In the rows, 128 means zero.
Named moves (each a turn or a mirror), then the moves between two rows, first move first; the first pair answered
Z_880:
[112  87 176 159 116 125 109 142 114  82 101] => [121  81 174 147 101 107 113 131 122  90 103]
[144 155 122 108 102  62 115 137 114 139 162] => [119 180 123 140 155 119 102 163  85 120 156]
[109  88 133 122 172 123 111 130 129 136  93] => [113  82 131 114 155 105 113 120 137 143  94]
[138 104 107 173 168 190 162  93  99 107 111] => [168  76 106 135 104 122 177  59 127 129 114]
Z_252:
[120 107 144 125 135 140  94 140 142 141  97] => [117 115 143 120 132 137  89 146 143 143 105]
[142 169 111  90 138 153  94 141 138 114 152] => [159 108 117 116 142 176 117 101 125  95 117]
[123 130 111 148  93 119 146 123 160 117 126] => [123 137 112 144  96 118 144 126 162 118 127]
[124 121 141 128 137 109 114 137 106 127 123] => [125 116 141 128 134 111 115 134 106 127 122]
Z_293:
[132 159  89 140 129 173 155 118 153 135 152] => [129 162  92 154 140 170 154 124 128 138 163]
[113 120 132 141 144 175 123 141 137 100  87] => [119 123 128 143 149 179 124 135 133  97  88]
[121 104 125 140 140 136 128 120 113 129 128] => [118 104 128 141 136 134 129 123 118 130 120]
[117 139 130 143 116 158 134 149 163 122 107] => [133 147 121 136 126 164 138 137 161 120 111]
Z_167:
[124 150 106 109 152 134 136 132 140 109 117] => [117 137 109 142 160 121 142 138 105 115 126]
[126 130 117 162 152 164 145 125 140 121 118] => [128 133 115 151 152 167 142 126 149 121 118]
[141 134 106 155 105 112 155 117  75 131 139] => [140 113 109 137  74 123 161 107 134 124 102]
[118  79 137 147 124 129 139 120  97 124 126] => [134  96 128  94 114 148 132 111 152 116 110]

Between the rows of a pair lie 2 to 3 moves.
[143  82 116 120  83 115 154  92 161 122  96] => [183 142  93  91 142 138 140  84 109 118 149] -> Z_293 Z_167
[141 136 130  79 112 127 111  81 154 153 144] => [ 97 120 139 167 156 160 117 110  92 144 140] -> Z_880 Z_167
[108 105 140 159 158 176 133 114 106 136 110] => [127 138 132 119 172 190 120 116 125 129 119] -> Z_167 Z_167
[164 125 104 108 115 156 170  74 158 126 129] => [112 104 121 168  84 109 183 105 137 149 133] -> Z_252 Z_167 Z_167
[183 138 111 111  93 117 150  88 170 144 128] => [136 139 122 195 157 179 149 127 115 123 118] -> Z_880 Z_167
[139 135  96 145 135 152 174 101 112 131 151] => [135 123 107 149 114 118 178 105 104 145 156] -> Z_293 Z_880
[120 111 115 186 140 149 162 105  80 139 132] => [138 116 106 152 138 191 161  89 138 118 100] -> Z_167 Z_880 Z_293
[135 110 121 140 113 165 139 123 153 114 101] => [171 123 107 111 108 136 142  97 138 127 133] -> Z_293 Z_167 Z_880
[102 169 146  74  72  52  95 177 175 158 138] => [ 40 155 161 179 129 118 101 215 119 135 115] -> Z_880 Z_167
[133 123 115 123  96 170 138 149 183 132 109] => [106 107 130 178 102 140 143 172 122 144 133] -> Z_167 Z_167 Z_293
[119  74 172 123 174 142  92 138 113 106  73] => [148  99 162 105 179  96  86 133  66 128 128] -> Z_880 Z_167 Z_167
[ 96  98 167 161 109 137 131 137 132 115  83] => [132 146 147  81 112 150 110 130 177 113  98] -> Z_167 Z_880
[138 103 116 137 137 120 136  85  98 125 122] => [149 131 107 105 149 145 122  88 122 115 118] -> Z_880 Z_167 Z_167
[ 84 185 145  96 151 141 102 143 183 146 149] => [ 89 142 154 123 110  60 127 126 140 179 171] -> Z_167 Z_880
[156 100 151 112 134 117 101 120  87 113 159] => [135  73 161 129 105 107 112 123 108 115 137] -> Z_252 Z_167
[157 101 136 157 135 160 130  74 135 118  69] => [137 125 142 186 164 131 115 110  65 132 109] -> Z_167 Z_167 Z_293
[154 110 122  95 115  87 117 151 139 134 130] => [126 117 126 147 160 124 113 177  98 123 131] -> Z_167 Z_167 Z_880
[ 92  94 117 199 128 124 162 109  84 124 127] => [ 96 164 103  93  95 134 128 128 205 123 116] -> Z_167 Z_252
[134  98 149 144 125 100 128 133  73 123 111] => [139 115 143 134 140 102 121 134  62 123 127] -> Z_167 Z_167 Z_167
[116 103 134 159 107 177 160 131 155 100  75] => [146 119 119 154 137 198 161 109 133  91  92] -> Z_293 Z_293
[ 97 132 127 140  94 133 138 147 178 135 116] => [146 114 115 131 136 175 145 101 154 109 107] -> Z_252 Z_167 Z_252
[142 167  96  87 119 136 142  89 122 161 148] => [109 104 115 146  88 135 166  90 133 158 103] -> Z_167 Z_880 Z_167
[102  88 149 177 129 104 136 146  94 148 123] => [116 131 138 100 126 152 112 148 191 128  93] -> Z_293 Z_880 Z_167
[137  65 136 175 140 146 151 127 110 111  95] => [ 86 132 141 163 109  98 125 194 135 144 127] -> Z_252 Z_167
[153 113 111 157 158 169 142  89 127 134 146] => [122 160 116 156 156 136 117 137 114 152 180] -> Z_293 Z_252
[142 124 110 123 122 155 101 117 206 127  88] => [133 170 114 152 178 130  81 155 105 142 160] -> Z_167 Z_293
[147 159 103  83 124 134 141 144 150 120 144] => [147 153 105  95 128 104 146 147 108 130 167] -> Z_293 Z_293 Z_880
[126 176 100 138 114 144 146 151 167 143 159] => [134 173  96 132 103 134 149 141 164 147 167] -> Z_293 Z_880
[149 168 110 112 140 136 127 117 119 135 167] => [132 173 112 117 129 120 128 132 122 144 171] -> Z_252 Z_167 Z_252
[112 108 157 154 127 122 109 149  99 118 120] => [126  98 150 126  91 102 116 131 139 125 107] -> Z_880 Z_293
[122 139 118 156 105  84 145 123 121 136 146] => [ 99 142 122 154 103 115 140 137 162 124 115] -> Z_880 Z_167 Z_252
[132 159 107 109 139 162 120 120 171 120 129] => [137 105 115 150 107  94 149 100 120 148 147] -> Z_293 Z_167 Z_880
[165  94 101 142 108 125 172  57 102 132 119] => [105 136 110 149  63  69 153 125 127 169 145] -> Z_252 Z_167 Z_293
[137 176 119 118 164 126 115 147 106 136 159] => [140  93 138 164 160 137 142 115  87 120 116] -> Z_293 Z_252
[166 127 118  85 122  59 105 122  95 150 138] => [185 101 118  82 123  79 115  98 104 139 115] -> Z_252 Z_167 Z_167
[177 156  84 124 158 181 165  73 144 126 150] => [174 151  90 145 167 149 163  79  92 137 176] -> Z_880 Z_293
[ 60 144 136 147  75  88 120 189 160 162 114] => [ 84 186 124 122  96  78 107 192 130 169 156] -> Z_167 Z_167 Z_880
[123 126 149 117 160 138 102 139  93 107 137] => [110 102 161 107 115 104 105 144 127 119 121] -> Z_293 Z_293 Z_880
[128 111 146 155 160 129 129 178 110  98  79] => [169 152 131  77 148 107 114 163 147 108 104] -> Z_293 Z_880 Z_167
[133 106 137 144 157 168 135 108 116 110 113] => [124 110 141 122 140 166 125 116 153 110  95] -> Z_293 Z_293 Z_167
[ 95  95 152 202 136 117 143 157  82 133 120] => [113 155 138  93 126 163 111 156 198 114  91] -> Z_293 Z_167 Z_880
[129 112 111 128 124 180 116 101 180 108 107] => [159 106 106 112 115 155 125  77 165 119 130] -> Z_293 Z_880
[128 141 125 145 165 174 124 120 132 112 113] => [153 142 114 136 167 166 131 103 120 117 130] -> Z_880 Z_293 Z_880
[111 143 132 138 140 133 115 131 120 128 131] => [122 117 131 127 119 131 125 110 143 126 113] -> Z_252 Z_167 Z_880
[168 108 132 122 123 141 118  88 131 128 128] => [132 109 145 161 143 143 110 124  93 125 132] -> Z_880 Z_293 Z_293
[104 130 154  98 132 127  92 158 148 120 116] => [104 136 157 103 134 107  89 161 131 125 132] -> Z_880 Z_167 Z_293
[147 110 122 146 152 140 137 107 101 118 138] => [136  94 129 131 115 137 134 113 150 113 105] -> Z_293 Z_167
[171 121 133  72 149 109 101 105 110 114 139] => [127 138 143  77 108  73  95 144 139 136 139] -> Z_167 Z_167 Z_252
[162  75 115 120 135 100 120  96 115 133 139] => [117  78 132 164 160 121 108 141  95 126 131] -> Z_293 Z_880 Z_293
[190 104 129  72 125 100 111  95 124 125 141] => [167 127 134 116 187 144  99 122  73 107 150] -> Z_293 Z_880
